In the rows, 128 means zero.
The rows below fall into families. The same turns and mirrors carry the whole set onto itself and the rows of a family onto each other. For each named row, which other rows are in its family? Write them in the order they are listed.
These 32 rows form 4 families of 8 rows each.
fudok: [114 130 139 120 144 111  93 139  87  75 117 132]
modo: [143 159 141 128 144 129 110 128  76  75 115 121]
Vilaz: [125 105  80 159 114 134 143 136 117 126 104 126]
vez: [166 124  96 161 106 124 142 158 130 123 107 107]
tisu: [147 121 114 121 120 111 130 154 172 139 142  95]
Rivub: [138 134 101 122 128 139 152 120 160 150 145  96]
Duzat: [151 108 104 125 137 132 140 138 170 142 142  94]
sobiz: [142 102  99 143 109 107 129 166 153 130 120 108]
duk: [119 149 154  98 155 115  95 127 105  84 140 117]
tib: [117 119 131 123 162 132 102 122  81  77 117 132]
bibar: [131 154 122 102 146 142 141 104 148 137 157  96]
gul: [106 133 115 134 144 138 118 112  74  89 111 137]
lat: [171 160 128 118 129 130 140 134 154 131 146  85]
fuvi: [122 138 146 101 173 135 104 110 101  86 140 117]
zifa: [130  97 100 153 111 106 117 166 120 107 103 126]
tep: [113 113  93 154 126 134 129 128  86 102  99 137]
ganam: [134 143 145  91 170 137 116 110 136 110 158  99]
soz: [161 175 147 104 146 133 126 122 131 111 150  91]
Ged: [142 142 136  99 137 114 121 138 166 130 158  90]
lus: [144 137 120 152 128 125 117 143  75  79  97 128]
Suso: [144  89  88 149 125 129 139 150 150 133 119 109]
nizug: [133  84  90 158 129 127 127 150 116 109 102 127]
pime: [146 131 127 102 155 136 131 122 164 133 159  90]
vifo: [109 154 133 110 156 141 117  99  87  93 133 125]
vab: [154 123 101 165 112 123 130 156  98  99  94 122]
periv: [131 154 153  88 152 116 105 127 138 107 156 100]
darak: [173 139 107 140 113 126 147 150 153 136 129  92]
lete: [150 174 152 109 151 132 114 119  99  88 137 106]
tipak: [121  96 107 147 144 129 112 139  87  86 101 136]
lotan: [118 109 117 143 126 108 103 155  93  85 102 135]
kuni: [135 114  82 146 115 136 153 132 147 146 124 108]
Bof: [119 162 135  97 158 143 126  95 118 113 151 107]

The rest of the family of fuvi: Duzat, tib, ganam, Suso, nizug, pime, tipak
The rest of the family of vifo: Vilaz, Rivub, bibar, gul, tep, kuni, Bof
The rest of the family of sobiz: fudok, tisu, duk, zifa, Ged, periv, lotan

The rows below fall into families. The same turns and mirrors carry the whole set onto itself and the rows of a family onto each other. For each named row, which other rows are in its family? Write them in the order they are listed.
These 36 rows form 6 families of 6 rows each.
Pivi: [138  95 140 104 154 147 177 128 148 146 134 143  84  86]
Favet: [169  67 172  85 137 154 203 151 154 126 123  81 133 138]
Losid: [ 94 123 161 126 166 130 175 129 167 105 168 135 162 147]
pobot: [ 72 111 140 126 129 165 181 140 171 137 150 110 142 159]
zav: [115  83 193 138 178 152 183 132 157  88 176 132 149 141]
zaz: [130 123 175  91 157 100 199 116 153 113 136 129 149 131]
dokig: [ 86  91 120 106 131 151 190 149 168 161 140 123  98 120]
lanor: [ 87  78 176 127 118 137 194 142 157 100 185 143 117 147]
tak: [ 88  83 176 136 176 172 159 159 155 110 178 119 127 150]
fibak: [136  89 111 119 114 174 163 152 170 129 173 109 134 134]
taben: [118 119 180 120 150 152 187  79 124 124 165 107 134 135]
nifi: [122  43 160 112 181 167 186 169 152 133 169 108  99 117]
bufor: [129 104 147 125 116 152 204 152 179 152 148 142  90 102]
von: [157 125 183 115 132 119 210 130 169 120 146 146 123 110]
somib: [114  90 161 137 107 186 190 135 174 113 139 109 151 160]
vesom: [118  85 149 102 149 170 188 110 123 162 159  89  91 115]
Tato: [128  67 136 116 138 136 167 131 147 150 129 120  85  88]
lekas: [113  84 134 134 131 178 192 117 163 146 139 140  95  99]
Sufe: [127 123 177 147 182 160 174 144 167 118 190 124 144 129]
Tiza: [159 102 178 108 159 132 202  96 146 113 131 137 128 101]
rez: [147  99 204  95 145 148 216 154 149 144 141  75 123 148]
logu: [ 86  77 167 156 157 154 147 140 155 106 170 117 137 141]
siset: [103  69 146 131  99 166 166 147 160 138 126  90 120 145]
gasu: [130  55 180  84 142 113 204 159 140 116 172 119  98 127]
Kelu: [150 103 186  91 115 144 190 140 154 112 114  98 146 160]
sikit: [179 100 148  94 139 135 172 138 155 105 165 103 158 133]
Gugi: [138  52 174 106 185 125 160 158 134 121 155  89 117 118]
Pire: [151  84 189 103 128 120 176 130 142 109 117  84 150 146]
Mit: [129  69 187  98 199 146 169 168 139 116 168 100 118 136]
tamuv: [128 125 162 126 149 140 173 101 154 114 141 161 120 103]
Zodi: [142  94 167  67 169 117 198 148 144 138 133  82 137 138]
Rima: [101 109 185 134 119 180 204 149 167 143 152  93 127 162]
sivor: [119  87 154 106  97 177 184 156 166 138 118  98 119 156]
Venir: [126 107 171 139 138 118 165  96 149 104 136 142 136 111]
Los: [144  91 159 117 191 161 180 171 159 150 181 102 108 108]
nugor: [120  75 132  82 179 134 183 171 155 155 154 101 106 115]

The rest of the family of vesom: lanor, fibak, taben, gasu, sikit
The rest of the family of Favet: zav, nifi, somib, lekas, Tiza
The rest of the family of tamuv: Pivi, tak, Kelu, Mit, sivor
The rest of the family of Losid: pobot, zaz, dokig, Zodi, nugor
The rest of the family of Rima: bufor, von, Sufe, rez, Los

The rows below fall into families. The same turns and mirrors carry the whole set onto itself and the rows of a family onto each other. For each named row, which other rows are in its family? Write them in the order they are listed.
These 32 rows form 4 families of 8 rows each.
zitek: [142 136 155  87 138 111 153 127 172 166 131 157 137 144 145 151  98 189]
gike: [102 114 123 169  94 122 146 112 160 183 123 172 142 151 147 156  78 118]
Lumu: [110 199 171 163 135 118 133  74 123 157 153 144 129 149 147 110 113 165]
Gov: [111 196 180 160 135 128 129  83 119 162 157 151 126 140 142 110 112 150]
tomiz: [103 134 107 140  95 127 106 118 116 109 180 129 156 149 154 158  91 177]
Suno: [109 193 118 179 114  94 139 106 135 128 131 157 136 149 127 168 108 125]
mol: [105 139 128 102 102 112 121 134 167 121 132 141 131 109 176 164  78 161]
Ril: [115 125 171 133 114 146 138  76 138 197 144 159 137 136 171 114  81 145]
rade: [108 201 169 141 123 123 133  74 115 141 153 148 124 142 137 108 117 141]
Lor: [127 130 139 134 138 128 141 111 126 155 162 146 152 181 109 137 119 213]
Rumu: [104 144 131 107  93 114 117 141 170 124 129 147 139 110 178 149  80 168]
Nesu: [142 139 170  93 129 115 162 128 159 167 127 150 118 141 137 149 103 189]
buf: [109 114 116 149  93 121 139 109 147 171 115 182 143 129 134 164  83 112]
sefos: [107 121 114 159  86 127 138 102 154 168 117 165 136 142 141 165  88 103]
nufel: [136 145 152  96 142 108 145 125 171 178 122 150 134 136 126 146 114 195]
Tisar: [130 131 122 129 133 140 128 101 125 145 154 141 146 184 105 143 131 200]
munuv: [122 133 144 141 140 125 132  97 129 156 167 137 153 175  97 143 120 207]
silat: [102 175 125 168 123  90 138 110 139 128 142 169 120 161 135 162 112 108]
vivu: [105 107 115 148  90 120 142  99 149 163 118 177 137 135 148 163  86 110]
fetur: [105 145 118  95  97  98 121 131 164 124 141 137 143 113 173 157  82 167]
keto: [ 97 186 123 182 118  98 130 105 133 136 132 156 119 152 122 156 121 120]
zari: [107 140 168 141  94 155 140  77 135 195 133 150 145 131 150 102  83 151]
Favi: [ 90 140 102 142  96 115 109 115 117 112 172 125 157 149 136 143 103 191]
vam: [125 132 141 135 134 117 142  99 125 155 174 135 150 182  99 144 128 196]
tulu: [ 87 137 102 149  98 117  98 112 136 113 175 133 171 151 140 144 104 175]
rugas: [ 86 141 102 147 100 122  96 109 130 106 167 130 157 142 134 147 104 181]
navad: [111 202 163 157 136 128 130  78 119 157 159 134 122 154 153 113 110 158]
mes: [110 148 136 108 105  96 122 141 161 142 149 138 144 100 175 161  74 173]
fafu: [112 123 161 127 115 155 130  81 132 201 143 159 129 134 159 109  85 144]
mubip: [141 132 169  97 141 115 156 122 166 171 132 148 127 142 139 159  94 188]
Doma: [101 181 115 178 111  92 137  97 132 123 127 163 129 149 124 160 119 128]
gezug: [120 132 171 137 104 158 135  81 140 194 142 159 142 131 160 119  78 133]

The rest of the family of vam: Suno, Rumu, Nesu, buf, tulu, navad, fafu
The rest of the family of mol: Lumu, Ril, munuv, vivu, rugas, mubip, Doma

The rows below fall into families. The same turns and mirrors carry the whole set onto itself and the rows of a family onto each other. For each named row, which other rows are in its family? Write them in the order they are listed.
These 32 rows form 4 families of 8 rows each.
nuda: [114 102 115 117 150 148  87 133 104 148 138 190 162]
Ladov: [149 137 101 111 143 163  87 125 105 117 196 178 122]
tibim: [121 129  51 156 110 122 112 106 124 171 214 141 149]
zegud: [103 132  48 172 107 111 136 106 103 160 164 177 149]
kuz: [117 121  61 142 153 155 100 127 108 126 153 216 166]
vip: [101 120  57 165 140 135  84 101 154 189 189 158 144]
sok: [108 116 101 143  96 124 126 119 101 157 207 137 115]
Mume: [155 126  54 130 160 150  67 121 110 153 185 199 150]
Selob: [ 78 114 120 154 104 104 102 107 123 173 173 152 141]
lote: [ 96 141  93 156  93 139 118 118 135 155 209 147 113]
Soven: [150 130  96 134 134 142  97 129  99 111 199 183  97]
Refos: [133 113  79 130 163 138 109 109  95 132 150 224 142]
res: [ 69 133 101 141 113 140 115 118 109 154 206 166  96]
dova: [ 80 116  71 172 114 114 141 102 122 168 161 191 132]
luzu: [138 121  76 151 149 118 111 112  92 114 155 219 123]
tid: [ 65 143  54 168 125 129 123 104 112 153 178 198 126]
pefog: [ 71 120  72 184 125 129 126 106 119 140 163 198 119]
vefe: [167 123  61 136 162 127  71 107 130 162 182 179 147]
fuz: [148 118 123 121 151 114  71 110 112 153 147 169 141]
gom: [143 127 112 111 133 131 103 140 102 123 200 198 107]
boli: [131 113 126 111 154 128  71 113  96 136 160 184 149]
Zivip: [143 124 113 112 147 108  80 125 114 164 145 195 150]
rut: [ 69 129 104 142 127 119  92 103 121 195 154 162 140]
sarav: [ 89 137  62 146 135 133  87  99 142 191 209 154 143]
Taf: [140 140  65 136 144 118 113 127 104 122 169 231 137]
biru: [163 131  72 114 154 122  75 120 134 159 202 185 152]
Nuvu: [136 119  64 125 158 165  80 127 130 137 203 179 166]
badep: [ 82 116 118 154 127 122  84 103 138 181 154 147 137]
fet: [122 105 112 110 143 167  93 140 107 122 194 176 132]
rav: [ 98 113 103 149 105 103 120 111  98 182 148 152 144]
Dilit: [102 129  47 174 111 128  99 115 138 191 197 167 140]
sulud: [ 86 128  92 164 112 152 109 124 124 138 208 160  93]

The rest of the family of biru: res, tid, gom, Zivip, rut, sarav, Taf
The rest of the family of Dilit: Ladov, Mume, Selob, lote, Refos, dova, boli
The rest of the family of Nuvu: nuda, tibim, zegud, kuz, sok, fet, rav

The rows below fall into families. The same turns and mirrors carry the whole set onto itself and the rows of a family onto each other. For each named row, which other rows are in its family? Write them in the order they are listed.
These 18 rows form 3 families of 6 rows each.
bap: [177 117  65  97  98  90 147 178  69  67 125  68 142 152 130  64 139  74
 129 157 138 168  61 133  70 145 126 124]
ros: [179 171  70 153 103 104 106 118 120  81  99 135 139 134  92  62 169 127
 142 126 131 140  59 143  90  50 141 118]
mifa: [156 158  70 170 100 106 124 112 118  83 102 124 164 129 100  60 173 126
 130 122 134 143  50 140  95  53 136 109]
dupo: [164 149  65 156  92 108 105 162  81  68 105 141 139 154 130  74 135 115
 177 146 106 126  64 132 108  80 132 178]
dume: [147 139  94 120 103 116 157 136  94  77 143  71 143 204  99  79 186 122
 101 159 173 159  54 152  88 130 102 104]
Pur: [145 180  65 150 102 116 123 119 137  85  97 133 156 127  86  50 178 123
 110 126 122 176  51 151  97  75 134 138]
Begi: [158 137  78 151  72  94 136 121  80 108 115 175 109 163 151  48 181 123
  96 133 103 135  56 157 118  74 147 144]
gomu: [156 126  87 125 102 119 172 114  98  83 131  73 142 185  89  74 178 115
 112 158 169 146  53 141  85 131 111  88]
giz: [170 134  74  87 104  86 131 190  76  62 138  68 139 165 133  62 157  79
 110 151 147 181  62 146  70 135 122 125]
Zatif: [139 159  74 142  76 113 137 127  99 104 108 174 112 166 131  46 178 124
  91 142  95 162  55 163 125  99 137 178]
vosop: [150 136  59 163  85  98 118 169  72  70 105 132 158 139 149  66 134 106
 159 138 100 139  58 129 107  84 133 174]
tuk: [148 107  95  84  99 114 159 135  84  85 159 121  90 186 144  46 180  73
 107 147 128 124  63 139  96 141 142 115]
tosir: [182 153  76 145  73  93 124 124  80 106 104 176  97 172 135  60 172 134
 111 145 109 137  61 162 114  74 141 155]
Perer: [129 159  59 147  97 120 113 167 104  67 105 138 155 137 124  57 141 101
 151 139  95 161  58 134 111 101 131 195]
vedud: [151 124  86 101  93 146 127 129 102  81 147 121  84 190 136  61 180  66
  96 167 136 125  72 127 100 157 139 128]
gikiz: [171 143  74 133  90 139 137 115 108  84 115  78 130 184  91  84 176 104
  90 178 170 157  63 135  87 150 113 104]
sipo: [134 123 103  81 108 117 140 153  93  72 173 110 100 198 142  52 189  78
 106 143 138 131  65 143  95 133 133 121]
puzeg: [183 134  57 101  95 119 110 170  93  64 117  78 125 149 129  70 145  57
 110 169 141 168  73 124  72 157 133 132]

The rest of the family of mifa: bap, Begi, gomu, vosop, tuk
The rest of the family of tosir: ros, dupo, dume, giz, sipo
The rest of the family of Zatif: Pur, Perer, vedud, gikiz, puzeg

The rows below fall into families. The same turns and mirrors carry the whole set onto itself and the rows of a family onto each other. For each named row, which other rows are in its family? Write them in the order they are listed.
These 28 rows form 7 families of 4 rows each.
Ladek: [ 97  85 181 132 134  86 132 112 102 133 110 123 126  84 104  85]
setak: [114  99 199 136 153 112 137 147  86 124 122 134 154 107  76  96]
bifad: [113  64 137 109 125  92 113 126 124 108 122 138 116  89 105  95]
sena: [115  84 106 141 151 100 112 109 122 129  86 126 143 102 127 102]
Zege: [128  78 175 110 146 125 123 166 110 100 146 139 146 124  82 119]
Dol: [125 101 144 130 176 134 119 141 113 119 128 106 162 134 109 132]
liv: [132  97 177 116 155 135  91 174  98  77 131 139 152 121 114 140]
leli: [102  80 146 162 107 103 124 130 128 153  57 160 167 119 150 135]
tera: [143 110 178 130 192  96 116 177 105  96 107 152 147 116 116 118]
Rosaf: [ 90  86 154 130 108 102 121 130 141 134  77 149 147  92 183 110]
vuvi: [ 90 111 133 155  88  91 112 126 114 128  79 123 136 109 152 145]
moleb: [115  88 194 118  93 116 130 181 114 129 107 173 170 132 103 151]
Vot: [107 107 178 121 124  62 115 145 134 133  70 154 132  98 171 143]
vosa: [103 123 179 114 111 129 127 173 124 138  85 156 188 125 157 150]
rig: [105  80 153 128  89  90  89 138 119 107  68 170 136  88 159 133]
kepo: [110 128 154 164 100 117 119 171  93 124  80 146 175 138 123 161]
mevo: [103  86 135 171 141 105 110 123 110  99 119 104 119 108 135 113]
kol: [ 87 106 188 123  93  80 133 123 104 157  81 143 146  90 115 115]
nimo: [112  97 183 150 133 138 129 161 121 142  99 139 185 152 133 162]
Nir: [129 116 160 118 171 145 123 178 106 105 117 142 181 124 118 113]
sigi: [123 103 156 178 152 133 119 167  89  94 121 127 157 137 105 128]
begis: [121  84 165 136 173  70 112 137 128 104  97 143 115  88 151 101]
mufo: [100  73 157 117  73  83 121 140 128 136  81 171 139  98 126 127]
tisev: [105 119 206 127 112 106 140 158  88 147  93 152 173 114  89 126]
Rito: [115  79 135 135 169 118 116 135 125 102 108 137 141  91 143  73]
Lol: [115  98 195 127 101 121  99 179 108 106  89 172 169 124 143 166]
detat: [127 132 192 114 143  90 120 185 112 126  80 164 165 124 135 159]
Bifin: [122  79 135 117 144 101  81 132 110  79 110 138 119  84 132 106]

The rest of the family of leli: sena, Dol, nimo
The rest of the family of vuvi: kepo, mevo, sigi
The rest of the family of Rito: Rosaf, vosa, Nir
The rest of the family of tera: Vot, begis, detat
The rest of the family of kol: Ladek, setak, tisev

